One vector is turned by the same rotation once a step. Each row is the vector after some number of steps, and that number follows the row.
The counts run from 0 to 434.
[ 22   1  -3  -7 -23  -4  -4  14   1   7  12   2   4  -2 -15   3   3   5
  -5   8   5   3  18  16   4 -11 -21 -16  -2   2   2  16 -22   9  -9  -1
  -4 -15 -10  12   0   0  14   9  18   7   7  10 -10   7 -22   9   2 -19
 -21  -4   3  -3   0  24  -6   3  16   2  10   2]
116
[  8 -15   7  -9  -9   9   6  10  14  28 -12   6  10  -1  -9  25  -4  -9
   5   5  -7   0  16  10   8  -8 -16 -13   2   3   6  13 -15  27   2  -3
  -6 -18 -18  -9  -7   4  15   9  10   6  10   2  -7   1  -4 -14  10   4
 -13   2   0   1  -8  17  -4  -8  -6  12  -2   6]
344
[ 27   7  -5   4 -16  21   8   5   3   0  15  -6   1  -5 -10   9  11   1
   8  -7 -23  -5   3   4   5   2   5   4  -9   3 -16   8   8  11 -12  -1
 -15 -14   8 -17 -16  -8  -1  -4 -16  -6  11  -4   4 -21  -7 -20  14  -2
   0  10 -27  13  -1  11  -5   9 -19  -8  -6  -9]
59
[ 19  17 -16   5 -10  33  12  10  14   4   6   5  -8   1   0  17  16   1
  -2  -4  -4  -4   8  14 -10 -11   4  11 -15  -9  -4   0 -12  14  -7   3
   6  -9  -4 -23 -10   1   1  -7 -12   5  10  -7 -10 -11  -2  -6  19  -3
   2   7 -18  13   1  -1  10   2 -11  -2  -7 -16]
286
[ 10   7   9  -3  -4   9  15   8  -3  -1  14   6  18   7   1  10  -2   1
  -3  -2   4   5  18  23  -5 -11 -11 -14  -6   6   8   8 -11   5 -10  -2
   9 -20 -15   1  -7   1   2  15  15  18   9  11   0 -14   0   8  12 -26
  14 -15   7  -2 -10   4 -11   4 -24  -7  -9   1]
233
[ 11  24  -3   2 -22  21   6  11  16   4   8  -8 -21   5 -19   9   6  15
   7   7   2  -6  16  21  -5 -17  -1   8   5 -29  12   0 -15  11  -3  -9
  18   4  -2 -15 -14  -7  -2   2  -3  12   9  11 -14   6   0  -1  14 -14
  -1  -7  -9   3  -9   5  -6  -4  -9 -16   5  -6]
283
[ 21  -6  -1 -10 -11   8  20  -3  -3  13  18  11  -5  -9 -11  18  21 -10
  16  -1 -16  11  -1  13   6  -3  10  -6  -2  17  10   3  -4  17   1  -1
  -6 -14 -14  -9 -15   6  -2   4  -7   6   1  -4  15  -6 -10 -20   1 -22
 -11   4 -12  -5  14  19  -9 -11   1   7  -5  16]
154
[ 13  -3  -9   0 -25   8   6  13  -6  -4  13  13   4   9 -19  -4  15   6
   3  -7  -2  12 -10  16  -4  -9 -16   3  -3  19   3   5  -9  -6  -7 -10
   5   6 -19  16   2   7  17   7   0  -1   8   2  -5  -2 -16   6   2 -40
  -4  -6 -11   8  -4  22  -6 -19   3  -5   3 -12]
307
[ 26  13   1 -11  -3   1   0   7   0   1  20   1  27   9  10  23   4  -9
  -2   3   3  16  13   5 -17   2   1 -12 -12  17  -5  15   9  -6  -8   6
  -3 -30  -3   6  -4   4   5   6  23   7   6   9  -2 -12 -10   5  11 -16
 -14   2   5  10   5  21  -8  -1 -14   4  -6   2]
226
[ 19   8   1  -1 -21   1  12  18  19  13  -3  10  18  -6 -16  -1   3 -10
 -14  12 -10  -8  13  13  -6 -10 -10 -14  -9   5 -17   7 -13   1  -2 -16
 -13 -17   2  -4   7  -7  11   6   2   8  18   4 -10   9  -1   1  10   6
   0  18   1  15 -14  -3  -8  14 -14   0   4  -9]
24
[ 17   4  -8  -2  -1  13  12  21   9   8   4   3   8  10   1  34   1   1
  -7   4 -12   2  19  16  -4 -12 -17  -3  -9   9   4  12  -5  16   1  -9
   8  -7 -17 -11  -4  -3   3  -1  -1  -3   7   4  -5  -2  -5  18  13 -17
   3  -3   2   1 -21  -3   2  -7 -25  -4   0  12]
235
[ 24  -1   0 -18  -5  20   3  13  15  20  -1   2   9   5 -17   5  15   6
  20  -2 -13 -10  10  32  -9  -8  -3 -21   9   3  -8   6  -8  16  -7  -1
  -7  10   3   1 -10  -6   6  -4  -9  -2  14  -7  -7   9  -7  -4  18  -4
  -5  -4 -15   0   7   8 -16 -10   5   0   8 -10]
68
[ 15  -5  -2 -13  -3  14  16   1  -5  -4  12   7  -8 -10  -7   4   4 -14
  20  -2 -10   1  -3  22   7  -2 -11   0  10  11  24  15 -14   0  -6  -4
  -4  -9  -9  -6 -15  -9   1  -6  -7  12  23  -4   3  -3 -16  -8  11 -28
   1  -9 -20   0 -14  11  -7 -13 -10  -5  12  11]
151
[ 11  13   6   9 -10  10   4  10   3   7  13   5   4  11   3  16  15  -3
   4   2  -9   9   1  13  -1  -8   9 -18 -16  15  17  17   4  -1  -2 -10
  -1   5 -23   9  -5   2  17  10  15  12   5  -7  14  -4  -7  -2  17 -20
   6   5   3   1  -6  -3 -11   3 -15  -7 -20 -30]
418
[ 19  -9  -3 -16   0   9  14  -1  -4   0  13   3  13  -8   0  16   2  -4
  10  -1   2   6  12  20  -6   4 -16  -5   3   2  10   4  -7  11  -7  11
  -9 -20  -2  -6 -10   7   0   9   1   7  10 -12 -14 -12 -18  -2  19 -17
 -11 -15 -19  -4  -3  21   3 -25  -6   3   8   9]
338
[ 30   9   6  -5  -7   1  30   6  -6  -3  21  14   1 -16   7   5  15  -1
  -5   2  -4   2   5  31  -4  -7   2   2  -3   9  12   5   3 -11  -7  -2
   0 -11  -1 -18  -9 -17   7   1 -11  18  15  -5  -4  -5  -8   2   3 -11
   7  -6 -11   8   4  -4  -3  -8 -15  -6 -10   7]
143
[ 37   9   7 -10  -1  -1  14  12   0  -6  12 -15  -4 -13   7  22   4   4
  -2   4  -4   5  20  12   2   9  -6   1  -8 -10   8  15   5  -5  -6   2
 -13  -7   7  -7   2  -4   9   8  -4  -2   8   8 -11   6 -25  11  22 -14
  -8  -4 -14   8 -19  21  -7 -13 -17 -16   2  -4]
331
[ 34  20  -6 -17   3   9  15  16  11  -2  20   6 -18  -7  -6  18  21  -4
  -1  12 -10   1  13  17 -12 -13  11   2  -7  -2  10  12  -2   0   7 -16
   2   3  -2   0  -7 -13  11 -13   3  11   6   3   8  19  -7   8   2 -11
  -6   2  -1   4  -1  -7 -13  -6   3   2   4  16]
372
[ 24  17 -12  -8 -25   3  -1  14  -2 -11  20 -10  18  -7  -7  12   3   3
   6   1  -4  15  -4   7  -3  -7  -2   8 -12  -1  -2  15   8   6  -1  -1
  -7 -14   0   2  -8  -5  -2  -1  20 -17 -12   8 -11  -7  -6  16   3 -27
  -6  -6   3  10  -1  12 -21  -3 -13   1  19  -5]
319
[ 27  -2  -5  -5 -19  16  -6  12  13  12   9  -9  -2   5 -24  15  19  12
   7   3 -15   3   0   6  12 -12 -19   4  -5  13 -14   6   3   8 -11 -11
   7   2   0   2  -2   0   2   1  -5 -11  -3   8   3   2   4  -8  -1 -13
 -10   4  -2  13  -5  21 -19   4  -2  -9   1  16]
164
[  7  12   1  14 -28   1   4   6   5   4  14   6   7  -6 -23  -1  -7  -3
   5  -5  -9   8  -1  11  -4 -14   5   1   2   0  19  19  -5  11  -3  -1
   0  -3 -11  13   0  -1   2   4   1  -5 -11   0  -5  -9 -19   4  17 -35
 -14  -1   8   3   6  12   1 -15  -2  11  12 -22]
314
[ 20   6 -10   3 -34   2   3  13   9  -4  13  10   3 -20 -16 -13   4   5
  -9   3  -6  -2   3  17   8  -9 -15  -1 -15  -8   0  16 -13   0  -9  -7
 -19 -12  -2  11  -4  -8   9   0  13   0  10   2  -6   5  -6  11   8 -16
   0  10  -7   9 -13  10 -18  17  -1   3  14 -25]
210
[ 10  -7 -11   2 -13  11  11   1   5   2  12   7  -8 -18   1   5   3  -8
  10   0  -2  -4  16   1  -6  -1  14 -11 -13  -7  15  15 -18  17  -1  -7
 -15 -21  -3  -8  -1  -3   9   2  18  15  14  -9   2  -2 -24  -1  19  -4
 -17  17 -13   1   2   7 -10   6   3  13   1 -22]
107
[ 20   3 -15  -1 -11   6  18  13   4  -8  11  -3 -18 -18  -5  11  16  -3
   6   4  -6   7   9   6 -11   6  15   5 -15  -7  12  -3  -3  15   5 -17
 -17  -5  -1 -10   5  -2  10   7  -1  -7  10 -10  -4  12 -14  13  13 -16
  -8  11 -17   1  -5   8 -11  -8   1   2   1  -5]
103
[ 26  21   2  -6 -10  10   8   5  -2  11  10   3  17   2   7  23   9 -24
   8   7 -13  14  -2  10  -5  -7   6   4  -7  35   5  19   4  -1   8  -6
   7 -13 -16  -7  -5  -4  14  -7   0   0  -2  -3   6 -14 -10  -6   6 -14
 -12  12   2   5   9   8   5 -11 -10   8  -2  11]
40
[ 14  18  -7   9 -17  -4  15  22  13  10  -3  10   8   0 -14   4  -6 -15
 -12   2 -10  -2  15   8 -15  -8  -1   1  -6   5  -5  22  -6  20  -3  -9
  -2 -19  -5  -3   5  -5  -2  17  -7  -8  -3  13   7  -3 -18  10  21 -15
  -1  16  10   8 -12   0   2   3  -8   0   5   2]
126
[ 22  -6  17  -8 -15   8   4  -2  19  12  12   9   0 -22 -11  -3  16  -8
   2  10  -5   0  -4  18   1  -6 -12  -2   1  19   8  23 -10 -14 -10  -2
  -4  -9   4  14  -9  -4  10  -7  -4  17   5  10  11  10  -9 -16  16  -3
 -17  10  -5  21  -5  16  -4  -3   1   2   5   4]
261
[  7   6 -13   4 -26   8   2   8  -1  -1   6   6   5   3 -10  -1   6  -1
   3   1 -21   2  -6   3   7  -5  -4  -4 -32   9 -11   4  -1  10  -7 -18
 -19 -10 -13  -5  -8   6   8   1   1   6  14 -17  -3 -15   1  -8   4 -24
  -2  10 -16  -1  -5  15  -8   3 -17  14   1 -26]
203
[ 14   0   5   6 -26  11  15   6   9   5  12   6  10  -5 -20 -12   4   2
  -2   0  -6   2  -8  13   1  -8  -3  17   7  17  -9   4  11  -4 -26 -13
   2 -22   5  -5   3  -8  -8  13  -7  17  11  -9  -1  -8   3 -16   4 -20
  -5   6  -6  25  -1   7  -9  -8 -22   6   2  -1]
358
[ 14  -7  -2  -8 -16  15   0   0   9  15   8  10  -7 -11 -21   9   6   4
  20   0 -14   0   6  21  15 -14  -7 -10   2   1  16  26 -16  27   3  -3
  -2  -4  -9  -4 -19 -12   1  -6   5   5   3   5   9   6 -10 -11  -1 -17
  -8  -3   5  -9   6  11 -18  -2  12   4  12  10]
158
[ 13  -1  10   9 -25   9  20   0   9  13   9  12   5  -4 -31  -8   2   3
  -6  -2 -12  -5   2  18  -3 -15  -2  15   9   8   3   6  14  10 -20 -15
   8 -15  -1  -7   1  -9  -8   6 -12  14   7 -14  -6  -6  -7 -12   4 -17
  -5   4  -4  15   4   2   8 -20 -11  14   7  -3]
357
[ 30   6  11   0  -3   3  14   8  13   8   7 -14  -8  -8   7  27   6  -5
   1   3  -5   4  21   1   5   4   5  -4  -6  -5  10  14   3   2  -7   7
  -6  -6  -1  -5   3  -3  14  13  -3  -6   2  10  -8   2 -23   2  27   2
 -19   4 -14   9 -13  14  -5 -13 -13  -7  -5  -7]
332
[ 22   3  -2   6 -16   6   9   5  -3   1  28  11 -10 -15   8  27  16   7
  -7  -3  -7   6   7  16   0  -9   4  -1 -20   8  16  13   8  11   3   9
  -4  -5 -25  -1  -8   5   2   6  -3  -1  -8   4   6 -10 -11  -1   6 -35
   1  -2   4  -2   7   4   2 -13  -6   5 -13 -10]
423
[ 17  17  15 -11  -7  -3   7  15   8   7   6  -7  15  10  -5  27  -6 -11
  -2  13  -8  13  21   0  -1  -4 -13 -16  -5  -1   1  17  -6   0  -1  -3
   0  -7 -12  10  -2   2  13  18  10   8   3  16  -4   0 -11  -5  16 -13
 -10  -9   7   0 -13  17 -11 -10 -22  -5   4  -1]
230
[ 19   0   3 -12 -20   7  13   7  -3  11   3   8   7 -17 -13 -17   2   0
   6   3  -8 -10   0  28   1 -14  -9  -6   8   5   9  12  -4   6 -14 -14
 -19 -13  -1 -22 -17 -22   7  -5   6  13  24  -9  -8  14  -3  -6   2  -9
   1  -3  -4   7  -2  -6 -19   3  -5   3  10  -2]
252
[ 27   4  -6  -3 -12   4  20  12  -2  11 -11  -4   0  -8 -12  15   6  -2
  10   3 -26   3  -4  12  -1  -4  -1   7   6   7  -2   0   5  24   1 -21
 -12 -12  -3 -35  -3  -9  11   8 -11 -12   9  -9 -13   6  -9  -4   3 -14
  -5   4 -11   1  -5  -3 -12 -18 -15   3   8  12]
247
[ 21  -7  -6 -20  -8   4   2   4   1 -11  19  -3   8  -4 -10   1  -1  -9
  15   2  -7   0   6   5   3   2 -13 -15 -10  -2  -3  11 -17  10  -2  -8
 -19 -16   4   5  -4  -1   8 -10  11  13  22 -11  -9   0 -21  12  12 -17
 -15   6 -26   8 -15  22 -13   5  -5   8  11 -21]
109
[ 25  -3 -14  -9 -10   1   2  20   1   7   6   7  -2   0  -8   1   9  -2
   2   9  -2   5  25  16  -4 -10  -7 -16  -9   2   3  13 -18  21  -6  -9
  -4 -13  -6   0   4   0  14   9  18  -2   8   3   3  13 -23  17   6 -17
 -14   8   3  -2   2  13 -10   8  23   2   1   2]
115
[ 24  19   2   3 -18   4   0  15  10  -2   9 -13  11   2  -5  15   2   4
   5   6 -18  -1  14  -1   5 -11   2 -12 -12 -13   2  16   9   0  -5 -14
  -9   0  -2   5  -4  -9  13   5  15 -12  10   0  -5   3 -12   8  17  -8
  -2   9   3   6 -18  -2 -29   7 -24  -7   2 -20]
324
[ 20  28  14 -11 -12  10   8  15   7   6  11  -5   4   3 -10  -1   1   0
   8   7   0  -4   6  12 -30  -1   8   2  -1  -9 -15  11  -4  -6  -6   1
  -6  -5  10   8 -17  -5  -2  14   7  24   9   6   4   1   2 -21  17   0
  -1   3  -2  17  -7  12 -15  -3  -9   3  -2 -19]
179
[ 29  -2  -7  -2 -15   4   2  16  -1  -3   8 -16   3  -8  -9  27   7   6
   6  -1 -19   1   9   0  17   2  -7  -1 -20  -4  -6   7  13  19  -6  -1
 -19 -11   0 -15  -5   2  -1   2  -1 -14   0  -2 -12  -3  -8  -3  12 -15
 -15   4 -19   4  -7  22 -14  -7 -17   5  11  -4]
433
[ 17  -3  -4 -11 -18   6  10   7  -7   2   4   3  -6 -10  -7   5   9 -14
  15   3 -14   7   0   3  10   5  -8   1 -13  15   3  17  -7  10  -3 -10
 -16 -16  -6  -5 -17   2   1  10   6   4  13  17  25   3  -5 -23   4 -17
   1   6  -6   2  -7  19 -27  14  -1  -1   4  16]
156
[ 18  -4   1   5 -23   1   5  18   4   4   3  10   0 -10 -23  -9 -10   6
 -13   3 -11  -2   4  21   1 -15 -25  12   4   6  -3  20   2  11 -14 -11
  -2 -14  -2  -7   2  -8  -1  11  -2  13  17  10   4  13  -6  -7  -4 -17
  -4   3   7  18 -20   6  -6  -2  -6  -2  11   8]
354
